In the data rows, the value 128 means zero.
Here are some numbered points:
170,124,175,149,148,110,196,98,109,120,165,126,101,134,100,147,115,151,127,151,157,91 0
146,149,173,217,171,100,111,162,160,85,132,126,134,118,69,113,171,112,192,145,211,73 1
118,131,66,168,128,137,150,109,112,180,122,131,123,164,173,106,114,99,127,117,106,173 2
146,109,160,161,143,114,193,80,112,141,174,119,110,131,87,147,113,154,121,138,170,93 3
140,158,215,62,113,100,139,142,106,133,136,145,80,168,110,127,176,130,135,134,134,177 4
143,74,142,43,44,147,157,109,129,181,184,218,107,148,131,113,128,170,140,89,103,92 5
152,137,135,214,154,131,113,180,152,100,134,115,127,108,69,113,170,78,167,147,190,61 6
104,72,117,78,106,135,100,111,165,128,78,116,186,42,153,138,99,171,143,126,86,143 7
103,209,126,58,112,111,138,146,112,134,127,149,92,158,207,130,142,147,113,111,90,164 8
68,126,0,98,132,127,79,111,142,91,89,201,151,108,137,104,103,94,42,109,88,116 9
152,114,157,164,151,108,215,78,117,148,161,138,109,131,87,151,111,176,119,156,169,96 10
195,97,87,78,93,129,122,126,115,185,153,103,121,97,160,147,74,136,73,111,56,106 11
108,182,141,54,108,107,122,138,125,138,133,131,99,137,188,128,141,159,123,100,95,180 12
147,127,162,202,149,115,114,186,140,92,130,122,135,117,65,137,167,108,165,150,198,79 13
102,174,84,162,182,95,143,96,112,91,140,109,108,205,125,132,128,113,84,125,133,143 14
158,101,154,159,142,92,191,88,118,147,164,118,101,135,79,141,115,150,125,145,181,100 15
131,179,152,49,118,98,142,145,143,159,131,136,119,132,179,133,134,148,124,104,86,177 16
118,157,82,97,149,150,145,128,131,120,93,133,138,172,145,71,132,98,160,128,74,135 17
Which two points above are nearest to each new point by angle? Their numbers follow each, nearest first.
74,149,82,135,124,142,160,99,134,155,130,190,86,126,193,125,134,93,105,105,154,133 2 9
114,149,100,103,142,151,138,135,123,120,84,125,135,183,147,76,123,121,166,138,86,129 17 2
84,76,113,121,120,131,111,120,168,166,76,106,190,61,158,130,101,152,161,112,90,159 7 11
96,117,82,159,118,175,155,136,109,169,99,159,143,133,174,74,109,121,145,123,108,182 2 17
101,61,139,83,104,144,85,124,173,153,83,88,192,66,167,139,109,184,161,116,78,152 7 11
115,160,77,104,101,144,115,139,100,70,172,164,99,103,107,154,108,109,22,121,140,65 9 11
72,124,104,106,153,147,132,83,132,86,53,61,217,99,134,104,92,177,112,105,58,125 7 9
144,134,86,99,114,148,89,96,125,111,82,106,139,138,98,108,141,100,152,154,127,133 17 9
